Rotation paths and how fast each direction turns (degrees each step)
Each turn is a multiple of 5 degrees from 10 to 175, or 0.
Each row of a path follows its step; steps can be skipped.

step 0: [ -8 -20  25  -6 -32   2  -5  -6 -15  -9  46   4 -53 -24  28  -8 -12  16
  14 -18  -4  -2  14   2  42  -7   0   1   4  54 -18 -10  15  34]
step 1: [ -4   0  -1  -7 -17  -9 -10   7 -27  35  44 -10 -47 -25  67  -7  -7  10
  -3  -1  -9  12 -12 -23  -4 -21 -37 -11   3  14  -7 -23  20  18]
step 2: [-13  36  -6  21 -11  18 -15  11 -22  37  27 -18   8   8  67   6  23  13
  10   1 -18  -6  12 -35  -5 -16 -14 -42  13   7   7 -31 -15  -3]
step 3: [-15  25  35  33 -22  20   4  17   3 -17  13 -12  11   9  25  10  44  16
  51   2 -16 -11  10 -21   9 -40   4 -38 -15  10  15 -20  10 -21]
step 4: [ -1   1  47  32 -22  23   2  18   6  -1  29  31 -16  -3   0 -13  29  -4
   6 -21   1  12  -4   5   4 -68  20  -1 -16   7  35 -11  29 -18]
step 5: [ 15  -9  22  24 -25  11 -19  10 -13   7  25  19 -21  24   0 -29  18   1
 -44 -30 -31   7 -10   7  33 -46  12  10  34  36  20  -9   9   5]
step 6: [-22 -24 -13  11 -30  -8 -13  11 -15 -14  21 -28 -31  26   9 -18  -3   1
 -25   9 -25  -2 -40 -16  28 -24 -20 -14  39  52   6 -15  12 -18]
step 7: [-24 -16 -31  17 -36  28  -1  21   6  -1  31   7 -29   2  20  15  -4   5
  -7  19  30  -8 -24 -34 -21 -11 -32 -35  27  41  13  -7   0 -27]
step 8: [  9  17   6  19 -36  46 -38   8   2  -1  18  25 -16   4   3  51  39  12
   8   0  22 -14   1 -20 -18 -17 -44 -17  11  28 -11  -1 -17  -6]
step 9: [-15  24  22   8  -4  34 -53 -13 -20 -18  17   3 -13 -23 -16  34  37  -7
  10 -37 -16  -6 -17   6  -2 -32 -28   3 -24  23  -5 -26   1 -24]
Speeds:
[  0   1  -5   0   3  13   4   1   5   6   6  10   6  -7  -2  -1  -6  10
  -6 -13  -3  -1   9  -5  -4   8  16  -6  11   7   7  -1 -14   3]
135
[  0 -11   2  15  -1  -6   8   2  -9 -13   0   9 -11  -5   1  -5  -6 -13
 -10   1 -10   4  -4   3   5   3   9   1   1  -1 -10  -6  -7   9]
65
[ 11   2  16 -10  -9  -3   7   5   8  11   7   5 -11  -9  -8  11   6  -3
  -2  -4  -1   0   0  -1  -7  -2  -1  18   2   1  -5  -2  -1   6]
90
[  4   0   9  11   0  -4   6   0  -1   3  -4   1   3  -1  -1  -2   2   8
  -4  11   0  -4 -12   8   1  -4   8   5  20   1   3  14   2 -18]
40
[  8  12  -3   5  -1   8  -2  -2  -3  11  -5   9   5  14  11   1   9 -17
 -11   3  10  -3   7   3  11   6  -3   5   5   1   0   3  -1   7]
120
[  8  -6   5  -1  11  14  10   0   6  -1 -13  11 -13  -4   8  -6  -1   8
   0   5   7  12  -6  -2  -5   1  -9  -4  -5   2   9   1   8   6]
110
